Where one turn sends some rows of the set: a few examples, then the rows asked:
gub: +0.79 -0.38 -0.05 +0.42 -3.08 +0.19 +0.02 -2.91 -3.43 +1.02 +0.39 -2.05
 -3.84 -1.36 +1.42 +1.42 +3.04 -3.67 +0.81
Lipum: +0.98 -0.02 +0.66 +0.77 -2.78 -0.50 +0.66 -0.33 -2.69 +2.46 -0.85 -0.22
 -3.51 +0.32 -2.85 +1.29 +2.57 -0.64 +0.21
seram: +1.51 +1.14 +0.12 +2.40 +0.92 +0.12 -0.26 -0.73 +0.06 +0.29 +0.21 +1.37
 -1.19 -1.81 +1.06 +3.14 +1.05 -2.86 +2.19
Bigep: +2.36 +0.74 +1.02 -0.44 -0.64 -0.09 -0.06 +0.95 -2.04 +2.33 +0.48 -0.19
 -3.38 +1.77 -0.94 +1.78 +0.13 -0.79 +0.47
vumo: +0.61 -0.11 +1.16 +1.05 -2.28 -0.12 +0.18 -2.87 -3.87 +0.88 -0.09 -2.20
 -3.18 -1.07 +1.28 +1.06 +2.79 -3.29 -0.76
bav: +0.63 +1.65 +1.01 +2.96 +0.44 +0.40 +0.31 -1.78 -1.52 +0.14 +2.01 -0.10
 -0.47 -1.81 +1.76 +1.31 +2.11 -3.11 +0.43
koz: +2.13 +1.67 -0.60 +0.94 -1.19 -0.33 +0.71 -0.55 -0.71 +2.07 +0.19 +0.76
 -3.10 +0.32 -2.13 +0.65 -0.22 -1.55 +1.46
Lege: +0.16 -1.09 +1.27 +1.96 -1.25 +0.04 -0.15 -0.04 -2.15 +0.88 -0.88 +0.29
 -1.89 -1.97 +0.45 +4.04 +4.48 -2.37 +1.19
vev: +2.38 +0.47 +0.37 -1.00 -1.36 -0.01 -0.18 +1.21 -2.15 +2.21 +0.48 -0.14
 -3.66 +1.78 -0.75 +1.98 +0.69 -0.84 +1.41
Naf: +0.73 +0.57 -0.61 +1.84 -1.70 +1.04 -0.32 -1.53 -1.35 +0.34 +2.61 -0.20
 -1.71 -2.18 +1.83 +2.04 +3.26 -3.80 +2.28
lar: +1.37 +0.07 -0.56 +0.08 -3.50 -0.09 +0.65 -0.09 -1.98 +2.59 -0.14 -0.19
 -4.07 +0.12 -2.68 +1.37 +2.10 -1.27 +1.57
Lev: +0.18 -0.02 +1.93 +2.83 +0.40 -0.30 +0.10 -0.35 -1.71 +0.94 -1.17 +0.28
 -1.10 -1.98 +0.54 +3.32 +3.32 -2.21 +0.06
nufu: +1.54 +1.45 +0.44 +1.73 -0.31 -0.14 +0.40 -3.54 -2.48 +0.75 +0.43 -1.29
 -2.57 -1.14 +1.62 +0.20 +0.37 -3.65 -0.24
Veko: +2.39 +0.40 +1.32 -0.38 -0.74 +0.06 +0.16 +1.07 -2.51 +2.15 +0.22 -0.36
 -2.96 +1.94 -1.08 +1.78 +0.67 -0.61 +0.15
biz: +0.45 -0.83 -0.07 +1.05 -1.66 +0.49 -0.52 -0.05 -1.31 +0.83 +0.00 +0.86
 -2.27 -2.23 +0.79 +4.04 +3.95 -2.81 +2.99
Pavik: -0.06 +0.14 +1.49 +2.43 -1.57 +0.83 +0.01 -1.33 -2.54 +0.46 +1.45 -0.85
 -1.17 -2.11 +1.35 +2.45 +4.74 -2.99 +0.31
Paz: +0.11 +1.10 +1.69 +3.00 -0.12 +0.51 +0.33 -1.35 -2.03 +0.07 +1.40 -0.31
 -0.65 -1.83 +1.43 +2.02 +3.47 -2.90 -0.32
Lir: +1.18 +0.19 -0.70 +1.31 -0.78 +0.57 -0.42 -0.39 -0.27 +0.35 +0.55 +1.33
 -2.10 -2.12 +1.27 +3.35 +2.29 -3.20 +3.37
kon: +0.95 +0.61 +1.54 +1.72 -0.71 -0.32 +0.34 -3.18 -3.17 +0.85 -0.03 -1.84
 -2.57 -0.95 +1.24 +0.58 +1.50 -3.10 -1.19
Tero: +1.85 +1.31 -0.77 +0.97 -1.34 +0.34 +0.21 -3.45 -1.87 +0.51 +0.94 -1.12
 -3.21 -1.11 +1.72 +0.59 +0.24 -4.06 +1.14
dob: -0.08 +0.16 +0.31 +1.78 -2.37 +1.16 -0.11 -1.05 -2.16 +0.38 +1.99 -0.39
 -1.61 -2.06 +1.56 +2.54 +4.46 -3.30 +1.48
luk: +0.91 +0.90 +1.35 +2.89 +1.40 -0.15 +0.10 -0.53 -0.50 +0.48 -0.56 +0.96
 -0.84 -1.75 +0.76 +2.94 +1.90 -2.52 +0.42
naru: +1.04 +1.63 -0.11 +2.29 -0.23 +1.15 -0.07 -1.68 -0.80 +0.15 +2.60 +0.17
 -1.09 -1.73 +2.01 +1.64 +2.07 -3.46 +1.67
sepiv: +2.72 +0.65 +0.42 -0.85 -0.97 +0.18 +0.00 +0.74 -1.95 +2.20 +0.58 -0.31
 -3.46 +1.71 -0.70 +1.85 +0.24 -0.91 +0.99
zase: +1.24 +0.86 +1.27 +1.50 -1.43 -0.87 +1.18 -0.45 -2.16 +2.19 -1.14 -0.03
 -2.87 +0.26 -2.96 +0.99 +1.45 -0.60 -0.60
lumi: +1.96 +0.85 -1.21 +0.25 -2.65 -0.23 +0.45 -0.60 -1.08 +2.17 +0.34 +0.76
 -3.90 +0.45 -2.26 +0.99 +0.72 -1.54 +2.42
zonu: +2.29 +0.24 +1.46 -0.65 -1.26 -0.14 +0.07 +1.23 -2.57 +2.28 +0.25 -0.56
 -3.42 +1.77 -1.19 +2.03 +1.17 -0.86 +0.42
Tope: +1.35 +0.40 -1.06 +0.34 -2.38 +0.55 -0.20 -3.12 -2.65 +1.10 +0.99 -1.35
 -3.75 -1.46 +1.67 +1.09 +1.50 -3.90 +1.61
Peb: +1.98 +1.67 +0.72 +1.58 -0.59 -0.83 +0.86 -0.74 -1.42 +2.22 -0.32 +0.40
 -2.44 +0.50 -2.63 +0.53 +0.20 -1.09 +0.06
lib: +2.38 +0.08 +0.75 -0.93 -1.66 +0.08 -0.12 +1.13 -2.40 +2.35 +0.28 -0.45
 -3.73 +1.56 -0.81 +2.20 +1.32 -0.90 +1.14

Lege turns into -> Lev
vumo turns into -> kon
Naf turns into -> dob
Where do these go?
lib turns into -> zonu
lar turns into -> Lipum

